In the rows, zero is written as 128.
Rotation paths and how fast each direction turns (degrees each step)
Each turn is a multiple of 5 degrees from 10 to 175, or 0.
Each row of a path follows its step; steps can be skipped.
path 1
step 0: [118 125 129 123 112 124 139 124 120 130 121 132 130 126 127 121 120 129
 122 131 128 136 121 140 128 123 128 125 122 115 131 134 128 123 129 126
 133 125 126 130 126 130 132 132 121 126 129 134 117 125]
step 1: [135 134 142 124 123 126 126 134 130 135 127 131 124 125 134 125 129 126
 132 131 135 124 128 125 123 129 135 123 137 129 138 129 124 128 137 139
 125 131 116 134 123 125 136 115 127 133 116 128 131 129]
step 2: [133 126 137 135 125 115 144 127 126 122 125 131 123 129 126 121 116 131
 121 124 130 124 136 126 136 129 130 132 125 130 123 124 129 130 119 124
 138 126 133 130 122 132 125 128 118 130 121 129 128 118]
step 3: [137 135 129 117 129 140 132 120 130 122 131 128 120 130 130 126 128 122
 135 131 129 126 142 122 133 124 128 134 135 132 133 141 127 125 141 125
 120 127 132 134 130 125 126 119 127 126 132 126 126 124]
step 5: [128 135 123 118 128 132 119 123 134 120 127 132 130 125 124 135 132 123
 124 132 130 140 132 128 132 119 137 124 127 138 129 131 135 124 125 131
 133 136 122 137 131 115 138 129 128 132 134 129 124 120]
step 6: [138 126 123 127 117 128 127 134 133 129 120 117 134 125 121 124 129 115
 126 135 131 120 122 124 125 139 132 127 128 122 123 126 124 134 120 130
 139 131 123 130 133 136 121 128 126 129 137 128 136 129]
step 7: [133 127 129 132 129 133 125 139 136 122 128 134 125 127 123 142 124 124
 127 132 113 138 130 132 132 117 121 134 139 129 132 131 124 120 121 130
 136 124 132 130 129 127 127 127 131 136 124 131 134 128]
step 8: [127 126 116 130 122 125 124 136 128 114 127 122 127 127 138 127 124 124
 131 122 133 127 119 128 134 132 132 119 133 118 123 141 124 127 126 120
 124 133 133 129 123 139 127 124 129 117 126 126 132 131]
step 9: [125 129 129 125 139 121 136 137 132 127 130 134 128 140 120 134 131 139
 135 137 127 128 116 119 134 126 122 129 127 132 137 128 132 120 129 136
 130 133 130 126 124 130 136 121 137 126 132 129 131 128]
step 10: [124 134 114 119 123 129 127 130 126 130 137 121 132 133 132 127 131 139
 126 118 124 127 131 122 122 128 140 122 126 125 125 127 137 127 129 122
 138 123 128 133 123 143 128 130 123 126 125 134 130 121]
step 11: [123 123 132 127 128 126 127 136 130 130 127 121 124 141 126 120 133 132
 128 139 131 138 133 129 124 119 130 127 126 135 146 124 115 128 130 134
 127 122 126 124 130 133 123 123 126 129 138 122 129 127]
[128 128 129 126 125 127 130 129 129 126 126 127 126 131 127 127 128 127
 131 128 127 129 128 127 128 125 130 127 128 127 128 130 128 127 126 130
 131 129 128 132 127 130 128 125 128 128 128 129 128 127]
0
path 2
step 0: [124 127 137 138 126 130 131 130 130 129 123 114 134 135 132 127 123 118
 127 125 131 133 132 131 138 127 123 132 121 122 131 128 124 131 119 131
 137 128 129 133 123 127 127 134 132 129 131 118 120 130]
step 2: [128 135 130 125 127 127 138 124 125 131 126 129 125 132 124 127 134 129
 119 117 131 133 122 132 126 129 137 139 124 121 129 125 134 123 131 125
 122 127 126 129 135 127 126 138 122 126 136 123 127 114]
step 3: [136 126 134 137 135 126 132 127 126 132 127 125 123 123 133 137 125 131
 126 131 122 135 137 136 142 135 127 131 127 124 129 125 128 127 124 135
 127 124 137 127 127 138 134 130 126 129 131 132 136 121]
step 4: [130 126 123 128 129 124 136 132 127 143 129 125 128 135 137 134 126 121
 140 121 127 129 134 130 123 117 119 130 127 126 132 121 133 126 123 128
 131 138 127 131 132 127 131 126 131 131 124 121 130 124]
step 5: [121 134 129 122 127 131 124 117 135 129 119 121 132 128 129 134 130 121
 118 122 124 118 124 125 129 132 127 130 119 129 133 126 125 131 120 130
 127 130 133 134 129 135 126 129 129 133 120 121 125 118]
step 6: [134 131 128 132 131 132 129 121 132 132 126 128 127 125 128 126 145 126
 127 131 130 134 132 131 131 129 121 135 127 113 124 123 120 120 127 132
 118 128 132 128 130 121 128 129 117 121 122 123 122 130]
step 7: [132 133 137 126 127 115 140 131 129 130 128 121 131 135 130 131 127 121
 123 132 133 132 122 142 127 125 130 124 120 130 130 126 123 126 125 132
 130 128 128 119 131 127 134 130 120 126 131 127 138 124]
step 8: [135 128 123 128 132 130 131 122 126 133 132 129 131 133 127 126 125 129
 128 114 131 126 139 126 131 135 128 128 126 129 129 124 120 124 125 139
 138 125 127 130 137 140 140 131 131 129 130 119 130 127]
step 9: [130 118 129 126 121 137 132 123 117 140 121 119 134 125 127 137 129 118
 125 122 127 133 125 131 129 126 129 138 133 123 129 128 130 131 128 132
 129 126 129 128 135 123 127 121 126 134 121 130 122 123]
step 10: [138 127 129 131 129 129 133 126 141 130 119 135 121 127 124 135 135 129
 127 123 137 126 123 136 133 130 121 126 124 130 132 124 121 131 128 123
 125 137 136 128 131 132 125 126 127 130 123 130 127 116]
step 11: [130 125 129 130 136 121 127 132 129 136 130 124 125 133 134 125 126 123
 124 125 135 124 126 124 129 127 120 137 129 119 132 129 118 121 120 138
 128 123 125 125 117 129 124 138 120 126 129 124 128 120]
[129 130 127 128 126 129 127 129 129 127 131 128 126 127 130 128 129 130
 129 130 128 126 128 129 127 128 129 129 130 129 126 128 129 133 128 127
 127 125 126 127 127 129 126 128 130 129 129 127 129 131]
0
path 3
step 0: [126 126 116 126 124 132 130 131 137 129 125 126 126 128 136 124 133 129
 129 132 133 119 127 133 129 132 116 135 128 128 120 133 131 129 135 120
 120 116 124 128 134 135 122 134 126 137 121 124 133 123]
step 1: [131 120 124 128 117 125 120 125 132 139 123 130 126 123 126 140 128 120
 131 133 133 128 135 119 126 133 128 128 133 125 129 127 130 119 134 135
 133 117 119 136 135 127 130 129 123 125 130 122 129 129]
step 2: [129 124 122 129 133 130 120 118 139 142 125 123 127 127 131 129 131 128
 123 128 130 133 136 139 127 126 123 132 132 140 117 124 129 132 133 125
 127 132 120 130 123 130 118 127 128 129 122 127 132 127]
step 3: [132 129 124 134 122 132 135 124 134 141 120 124 127 126 129 126 131 122
 128 124 133 122 130 128 135 132 133 133 130 125 132 137 122 128 122 127
 131 123 118 144 130 131 131 125 130 135 130 124 126 117]
step 4: [131 116 115 130 126 120 125 127 129 132 125 126 122 122 130 130 129 137
 122 133 130 123 143 127 124 130 128 131 131 126 134 134 128 122 127 118
 129 133 125 126 127 126 119 121 127 128 118 124 137 127]
step 6: [129 122 115 135 128 132 122 119 133 130 117 130 124 121 129 121 131 125
 133 131 134 117 131 124 128 128 125 130 132 125 125 122 129 122 132 117
 119 129 129 125 134 140 127 127 130 129 130 121 127 120]
step 7: [123 123 119 124 118 122 125 129 130 138 131 126 127 127 129 137 128 124
 130 129 136 135 133 130 133 124 121 133 142 128 132 129 132 119 130 117
 135 126 128 139 130 129 127 134 131 131 135 130 131 132]
step 8: [123 123 124 130 132 123 126 128 135 132 115 126 130 125 131 126 138 125
 129 123 134 127 141 127 122 127 122 132 125 139 117 132 120 127 131 128
 129 123 125 129 126 127 119 136 137 130 128 118 130 123]
step 9: [127 128 118 134 120 138 124 125 135 144 123 130 132 122 127 137 135 127
 127 131 126 129 134 128 135 131 128 133 130 126 133 134 124 129 127 125
 128 128 123 126 144 124 133 126 133 136 131 129 126 127]
step 10: [137 120 128 128 126 128 133 131 142 135 127 125 131 120 135 132 126 128
 126 134 131 134 137 131 120 126 125 126 128 128 127 134 128 118 127 119
 126 130 121 126 123 137 120 123 127 134 131 118 136 127]
step 11: [133 124 121 122 127 129 127 129 126 134 120 138 124 120 125 135 127 122
 132 132 119 128 131 129 134 133 133 137 133 133 123 136 119 137 132 120
 129 119 124 138 131 137 123 129 132 131 128 129 133 123]
[129 128 129 125 127 125 127 129 128 125 129 129 127 130 128 131 129 127
 129 129 129 127 130 128 129 128 129 129 130 126 125 131 126 127 127 127
 131 126 128 127 126 127 126 128 126 125 127 127 127 129]
110
